Each path below is one point turned by a fixed rotation once a step. After each direction that follows a path, write how fast that rotation turns it, in deg/step (0 if it stays still).
Each turn is a multiple of 5 degrees from 10 to 175, or 0.
Each row of a path follows its step; steps can be skipped.
Rotation 1:
step 0: [  0  12  -8 -17   1   0 -30  29  15 -11   0   5 -10  11  16 -25 -23   5
 -15 -10  10  -6  17 -11  37   8   8   9   7  -1   8 -39 -13 -40  -9   8
  34   4   5   4  -2  26  30 -28   6   4 -10 -11 -17  12  -4 -37  10   8
   2]
step 2: [  3 -18   8  -6  30 -16  10  16  -7   4 -13   2  23  -5  20  12 -38  -6
  -6   4  -3  -2  14  23   7 -29  -4  -8   4   1  -8  -6   1 -11  23   9
  -4  39 -23 -17   3   3 -24   2   6 -40  13  -8   2 -12 -28   0   7  49
 -22]
step 4: [ -5 -13 -30  16   6 -16 -20   9   5  14  14   7 -13  10  12 -26   2   0
 -11  13  10  -1  13   2   5  19   7   3  31  23  13   9 -34  27  17 -12
   2 -24 -20 -15 -12  -5   5   1  -4   6  11  31  11  -1  37  13 -16  51
 -14]
step 5: [ 18  36  -3  13  12  -8   8  12  -8   1 -18   0   6 -17  35  -1 -22 -19
 -19   2   8   0 -12  11  20  28   1  20  10  -8   2  10  -9 -21   5  11
  20  50  -9 -16   6   9  27 -16 -10 -14  -7 -24  -8   8 -21  17 -24  28
 -19]
step 6: [ 16  33   8   2  -8 -14   1 -20  13 -20  13  19  14   0   3  -6  24  -2
  17 -18   6 -21  -5  -9  36   5  -2   1  42 -27 -12  -6  10  -8   9   3
  -8 -13   1   5 -14  34 -25 -35   8   2  11  18 -16   2  -5   3  42  22
  -8]
step 8: [ -4  13 -13 -15 -14 -11  25  12 -14   1 -11  16 -19   3   5 -27 -23  17
 -13  -9 -11  -2  -6  16  22  -3  23   5  -8   8  -2 -13  -2 -10   9  37
  10  19  37 -25  35  23  19 -34  -9  -4 -23  12  14  -2 -17 -10 -16  31
  -4]
step 9: [ 25 -18 -27  17  33 -21  -3  -9  20 -32  21  27   4  20   0   1   4  26
   8 -13   0 -16  28 -10  11  12  -8  16   4  -1 -19 -14   9 -15  19   8
 -12 -13  -9  24  -7  24   3   8   8 -17   7  17  -1   2  -1   5   3  47
 -30]
step 12: [  4  -7   3  18  10  -5  -2  36  17 -22  -6  -5  23  -7   6 -37  -9  27
   8 -18   5  18  22  -2  27  41 -14  28  25  24  -3  -1   9  -7  17 -27
   3  -2 -29  -1 -12  -5  15 -22   8   9  18  -6   7  -5   1   6   1  37
  -8]
step 14: [ -5  40  -7 -14  22 -25   6  -5 -12 -23  -7  17  -5  11  27 -23  -1 -11
   3  10   0  -5  17  26   0 -24  27 -12  10  -3 -34 -11 -10 -31   0  -9
  -7   1  11   0 -25  37 -16  -4 -11 -13  26  23   0  -3  12  21  10  21
 -17]
step 15: [ 16 -24 -29   5  -2 -33  -8   8 -26  -3 -16  21  12 -10   9 -19  -1  -1
   6 -11 -31   6  -7   1  22   8  -2  28  13  22  -5 -21 -31   0   6   1
  19  -6 -33 -13  -8  -5   5 -34  -9   9 -11   3   7 -32 -13 -32  23  17
 -15]
step 16: [  3  13 -21  22 -19   5   7  -4   8 -18  31   6 -24  -8   2   5 -16  -4
 -11  -4  18 -36  -6  26  47  -2   5   6   8  10  19  17 -16  19  13  10
  -9   5   7 -12  14  22  18  13  11 -32 -30  10   2   4   0 -18  -9  38
 -15]
Speeds:
[  4   4  -5  11  -5   0   9   1   7   4   1   4  -5   9  -2  10   2  -1
   1   1   0  -4   0   4   1   1   3  -4   5  -2  -3   1  -3   4  -2   4
 -11  -9  11  -8  -2  -1   0  -1   4   6   3   1   2   2  -5   0   5   3
   6] | 145
[  0   4   4  -4  -1   2  -1   9 -10   2   1   4   3  -1   4   2  -1  -3
  -2   4   8  -2   6   2  -7   0  11  -8  -3   4   2   6  -3   2  -3   0
  -5   6  10   6   8   1   1  -3  -4  -7  -4  -4  -1   4  -9   6   5   4
  -3] | 125
[ -6  -5   8   4   4  -1  -1   0   4   0   4   0   8   5   6   1   9  10
   3   4  -2  -1  -3   5   0  -7   4  -6   1   0  -1   8  -2   0   8  -7
  -3  -2   4   2 -11   4   3   5  -1  -2   1   2  -5   4   4  -6  -8   6
  -7] | 145
[ 5  6  0  2 -3  2  5 -6 -7 -9  6  3 -7 -3  1 -7 -4  5  0 -1  0  2  0 -3
  1  1  3 -5  0 -5  9  7  9  2  3  5  1 -4  5  0  0 -1  1  4 -3 -6  6 13
 -7  2  8 -2  7 -6 -3] | 140
[  0  -1   2   4   2  -2   2   4   4  -3   4   1  -1   0   1  10   3  -1
   4  -9   8   2   1  -4   4   2   1  -4  -1   5   5  -2  -1  -6  -1  -7
   3  -8  -1  -3  10   5  -8  -1   8  -6  -6  -2 -15  -8   5   0  -2  -3
   0] | 110
[-8  3 -3  0 -4 -2 10  5  5  2 -2 -4  0  4  1 -2 -1 -3  7  6 -6  9  1  5
  4  3  2  1 -8 -4  6 -9  3  7  4 -2  3  1 -1  9  1  3 -9 -5  2 -2  2 -6
 -3 12  3  0  5  1 -3] | 60
[-3  7 -1  5  0  1  2  2  3 -9  1 -3 -8  0  6  0 -8 -5  5  0 -3 -4  3  6
  1  2  1  9 -2  5 -5  1  4 -6 -8 -9 -5  4  3  6 -5 -2 10 12  2 -3  1 -7
 -2 -2  1  1 -2 -3 -2] | 160
Rotation 2:
step 1: [  3 -30   2  17 -10  28 -12 -11 -36  24 -11  29 -23   8 -22  16  18  23
  24  -6 -26   5  11  18  17  -9  14   6 -14 -16  -3   4 -21 -13  34   6
  15   5   4  18  -4 -25 -12 -13 -12   5  -4  15  20  -4  -3  24  18 -15
  10]
step 3: [-15  -7 -12  10  -6 -13  10  30 -21   4   6  -3  33  10   5   3  10   3
  10  10  20  -5  11  10  -4  20 -23   7  25  28   8   3  12   7  17 -18
 -29 -30 -28  -7 -14  -2 -15 -26  -7  -9  -1 -23 -35  -8 -15  37  10  20
   9]
step 4: [  1   7  33   0 -26  -8  -7  -4  -1   1 -41   0  -5  43  -9 -16 -14  15
  34   3  -8  -5 -13 -19  -4   6   2   9   3  -4  18 -35   2  -7  -1 -14
  10 -15  21  29 -13 -25  -6 -20  -8  26 -24   0 -22  17   1  -5  22   3
  -8]
step 6: [ -4  -2  -2  -9   6 -15  49 -17 -10   3  10   4  -7 -18  14 -11  -1 -24
  -3  -2   4 -40  -9 -23 -12   5  -5   8  14  10  -1  -9  -4  20   1   4
 -28 -32 -15 -13 -29  16   2  16   2  19  13 -26   7 -20  43  -9  13  14
  -2]
step 8: [  6 -11  -5  25  19 -13 -20  32  16   7   2  13 -18 -26   8  31 -15  -1
 -15 -17 -10 -11  18  11 -10  -6 -11  -4   1 -10  -5 -25   3   9  -5  36
   9  -1  25  12  15 -12  13  19  -6 -33  -1 -21  33  19  -1 -38 -10  -2
 -12]
step 9: [  8 -34 -26  -3  31 -23 -10  -7 -11  18  12 -11  23 -27  11  11 -19 -16
 -12   7  -9 -13  -4  -3 -19  12 -23  15   8  16 -32   4  -4  -6  20   7
 -28   9   7 -16  11  -6  22 -39  10   2  21  -2 -19 -18  -3  12  -2  16
  23]
step 10: [ -8  26   6  -2  29   1  18 -26 -11   6 -20 -15 -12  16   3   1 -24  10
  14   1  -4   3   5 -27  -9 -13 -18 -27 -21  19  11   4 -26 -24   0 -31
   8  -8  35  17  28  -4  -9 -22  -6  -6 -10  -3 -16  13 -36  -5  -8  21
   9]
step 12: [  8   0 -14 -20 -11  -7  21   4  -2  16  13  -7  -8 -28 -20   8 -12  16
 -17   6  10 -30 -12 -25  15  29  29  -3   3  -4  10   5   4   3  -1   0
  -5 -20  20 -18  13  26   0 -15  42  31  14   4 -23  -9  31  17 -24 -13
  -8]
step 14: [ 16   9   8  -5   1   0 -26  28   8 -20  -1  10   7 -30 -21  -4   6  16
  18 -14 -13  -1  12  18   6  -4  18   5   0  -9   5   5  -4  15   8 -18
  -8 -10  30  -3 -22  -3 -31  34  23 -28   6  -4  33   9 -10 -31  32 -23
 -17]
step 16: [-22  17  18  -4   9  28   6 -19 -12  -3  21  11 -20  17  22  15  17  11
 -17 -31   8  34  10  -4 -17  13 -40 -20  -5  26 -17  -9 -15  -5  -3 -29
 -18   1  11   9  -6  -3 -30   2  -2 -10  -4  -1  -1 -23  -5   5 -17 -12
  28]
step 17: [  3  12  31  35  -5  17 -16  -1   6   0 -25  15  14 -10 -20 -10  -9 -16
  15   7  -7  17   3  26 -25  24  14   1 -19   7  -5  10   6  21  -3 -37
 -13  24  -7  31 -11   0  30   5 -14  22   8  -4  35  -3 -23  -2   3  -9
  13]
Speeds:
[ -3   3   4   2   1  11   9  -6  -5   1   9   5   1   1  -7   4  -2  -1
   5  -2   4  -7   3   2  -4  -7   3   0  -4   3  -1   4  -2  -2  -6   3
  -2   1  -4   8   0   6   0  -1  -1   6  -3   2  11  -3   8   8 -10  -2
  -3] | 70
[  6  -8  -1  -1   6   3  -2   8  -2  -6   1   3  -8  -2   8   7   3  -8
   7   4   6  -1  -2  -2   0   2   3   9  -2  -2   1  -1   5  -2   0   0
   5  -3  -2  -1   9  -3   2  -3   2   2  -3   4  -1  -6   1  -7  -5 -14
  -6] | 110
[  9  -2  -3   1  -1  -1   5   8   1   7  -6   1   5   2  -2   0   6   2
   1   1  -9  -2   4  -3   2   0   2  -5   6 -10  -6  -8  -1  -3 -12   6
  -1   8   3   1   2   0   5   2   9  -6  -2   1   4   2   5   5  -3  -7
   5] | 110
[  4  -8  -1   1   4  -4   4   0   5   8   3 -11  -5   6  -5   5  -9  -1
  -4  -2  -4  -3   4  -3  -5  -7  -7   7  -2  -2   3   4  -1  -4  -5  -6
  -3   2  -1  -6  -5   0  -1   0  -4   2   7  -5  -1  10   0  -1  -2  -7
  -9] | 20
[-10   0  -5  -1  -6   3  -8   2   9  -1  -2   1   1   0  -9   3   1  -3
  -5   1  -4  -1   1  -9   2   1  -5   6   2 -10  -6   2   2   0   9  12
   2   0   1  -1   2   2  -7  -2   2   7   1  -5   5  -2  -2  -4 -10   2
  -2] | 110
[ -1   7   1   4   3   3   7   1   4 -11  -1   1  -7  -4  -2   6   3  -3
  -1  -1  -4  -6  -5   1  -1   4  -5  -1  -2  -4   9  -2   2  -1  -8   3
  -7  -3  17   0  -1   0  -4   1  -4   5  -2   2  -5   7   7  -6   3   1
   6] | 175
[ -3 -13  -3   2   1   2  -1   7   1   1   3  10  -5  -2   1  -8   2  -3
   3  -5   4  -1   5   2 -10  -3   6   2   1  -3  -2   4   2   4   2  -3
  -7  -3   1   0 -11  -2  -4   4   4  -6  -4  -8  -4   2   0  -2  -4   4
  12] | 135
Rotation 3:
step 0: [ 25 -30   2  -7 -30 -14 -13  -6 -10  34 -30   5 -22  -7   6  17  -5 -18
 -14 -19  -4 -10   0  16  -1   9 -56  -4   1   1 -26 -15   0  18   4   7
  33  23  12 -34  12 -10  -1  20  -6 -19  10  21  15  13 -32  -9   9   4
  -5]
step 2: [-41  -6  12  26  -3  29 -25  28  -8  -1 -18   0  11  -5  -2  13 -10 -22
  -2  31  26  13  13  14 -24  22 -21  12  -6 -15  -2   0   1  -3  11   8
   8  -3  -5  18 -22 -14  -5 -12   1 -27  -4   0  15   8 -31  53  29  -6
 -20]
step 3: [ 14  11   7 -18 -18 -24 -11  40   0 -17 -38  18   7  -1   8  -8   7  -7
  12  -9  25  21  16  42   3  -8  22   5   4  36  17   3 -30  15   1  -9
 -18 -47   2  10   8  13  19   6   0 -15  -1   3  -6   9 -11  -1   5 -11
  37]
step 4: [  9 -14  14 -20   2  -1 -23 -21  12  49   9  -3  30 -23  -7   2  14  -2
  15  37   5  -2  -7  20  24  28  21  -6  -9  12  19 -12  -2  11  -2 -37
  16  18  19 -14  -2  -6  13 -11  20 -15   0  -6 -36  20 -25   8  15  24
 -12]
step 6: [  4  17  15 -31 -14   9 -48   3  18   8  14 -45 -26  -5   2  20 -14  25
  -1 -17 -24  -2  25  -3 -17  -1   3 -22 -22  -8  12  -9   3  17 -13 -12
 -11 -12  -8   5 -25 -27  -2  29  14  -3  -4 -11  -3  -1 -10  44 -20  -1
 -18]
step 8: [ -3   1   7  13  17 -28 -10  12   7  12   7  -8 -20 -19   6  53 -28  13
 -21  -3  19   3 -21  -7  -5  10  -9  28  14  25  30  -9  12  17  -4 -27
 -13  25  10  12 -11  29 -28  16  19  20   2  -1 -29   0 -20  -1  14 -20
  21]
step 9: [-13 -43   8   6 -36 -10  14  -4 -29  18 -31 -27  16 -21 -13  37   3   2
  -2  10  10   1   0  16 -31   9  -5   3 -37  -1   7  33 -28 -17   0  15
   0  12 -11  12  31  -2  -5   0  -6  -1  15  27  -3 -27   5  12  15   4
  -9]
step 11: [-14  -5 -13  13 -11  10 -36  -5   3   1 -37   4  16   0 -15  20 -22  -2
 -11  24  15  11 -10  28  18  -7  -7 -11 -15  14 -21   1 -21  14  14  -4
  35  16  41 -31 -19 -26  30   2  -2 -17 -10  -4 -14  -9  -3  -6 -29 -28
 -23]
step 13: [ -1  27  20 -42 -12  12  11   3 -14  28  -9   8  15  16  14  36   2  44
   3  22   8  19   7   8   3  -5 -45   4   4  -5  16  -7  11   0 -27   9
   8   6  11   3   7 -28  20   4   0 -16 -14   9  -1  15 -16  45  24   2
 -10]
step 14: [-13  14  10 -20   9  14  -1  17 -22 -24  -6  -5 -22 -21 -28  -5  -3  -2
  21   0  27 -22   5  29   7  29   0  12 -31 -17   6 -10 -25  18 -10   5
 -15 -29  15   2  -7  14 -23  -8  -9 -33  22 -28  20  20 -14   4  36 -19
  14]
step 16: [  7 -17   3 -23  16 -28 -33 -15  -1  19 -46 -27 -23 -35   3  11  17 -25
   7  21  -1   1  11   2   7  30  28  15  21   4  20  -5 -27   4  -6  26
   9  -6  -2   2  15 -13  -3   9 -24  -9   3  18 -24  10   2 -14   4  32
   4]
Speeds:
[ -2   4   7   3   5   5   3   3   3   1   3  -5  -2   0   2  -3   0   0
   3   3   4  -3  -4   5   8   2  -6  -6  -3   2   0   7   1   5  -6  -4
   5   7   0  -4  -9   1   4 -11  -9   9   9  -6  -4   2  -2  -9   1  -5
   4] | 110
[ 5 -8  5 -1  1 -1  1 -6 10 -7 -4  5  3  7 -1 -2  0 -3  4  0 -5 -4 -2  0
 -2 -1 -2  5 -3  9 -1  0 -9  1 -2 12 -7 -2  3  7  1 -1 -9  2 -4  0  8 -3
  2 11  1 -4 -1 -5  3] | 160
[ -1   1  -2  11  -1  -2 -10  -1  -6   3  -4   7   0  -2  -5   2  12  -6
   2   4   8   3   4   1  -8   1  -1   6  -4   2   2   5   4  -5  -2   5
  -8  -6  -3  -4  -4   4  -3  -3   0   8   0   0 -11  -2   2   1   3   2
   5] | 55
[  3  -2  -8   2   0  -4  -4   7   2  -1   7   1  -9  -2  -1  -4   2   2
  -1  -1   4   4  -1   1  -1   7   6 -11   1   2  -9   1  -5 -14  -4   4
   0  -3   7   5   1   0   5  -1  -3   3  -4  -6   1   3  -7   6  -1 -12
  -3] | 90
[  0  -2   9   1  -4  10   0  -1   0  -2   0   7   2   5  10   2  -1   2
  -7   8  -7   2  -5  -2  -8  -4  -3  -6  -6  -2  -7   1  -5  -2   4   3
   0   2   5 -10   8   0   8   0   1   0  -1   5  -8  -3  -2   4   6  -2
   6] | 170
[  0   1   2   6  -6  -2   0   8   5  -2   7   2   1   4  10   1  11   3
  -7  -1   9   4   4  -1  -4   6  -5   2  12   1  -2 -11  -1   4   1   4
  -2  10  -1   0   0  -3   3  -4   3  -4   6   2   5   3   6  -3   0   3
   0] | 140
[  5   1   6   4  -1   3  -7   0   0   0  -1 -10   3   9  -7   7  -2   6
  10   4   5   8  -5  -2   5  -7   4  -7   0   2   1 -10   3  -3   0  -1
   3   4   6   3  -1   0  -4  -1  -1   6   1   8  -3   5   8   8  -1   2
  -2] | 155
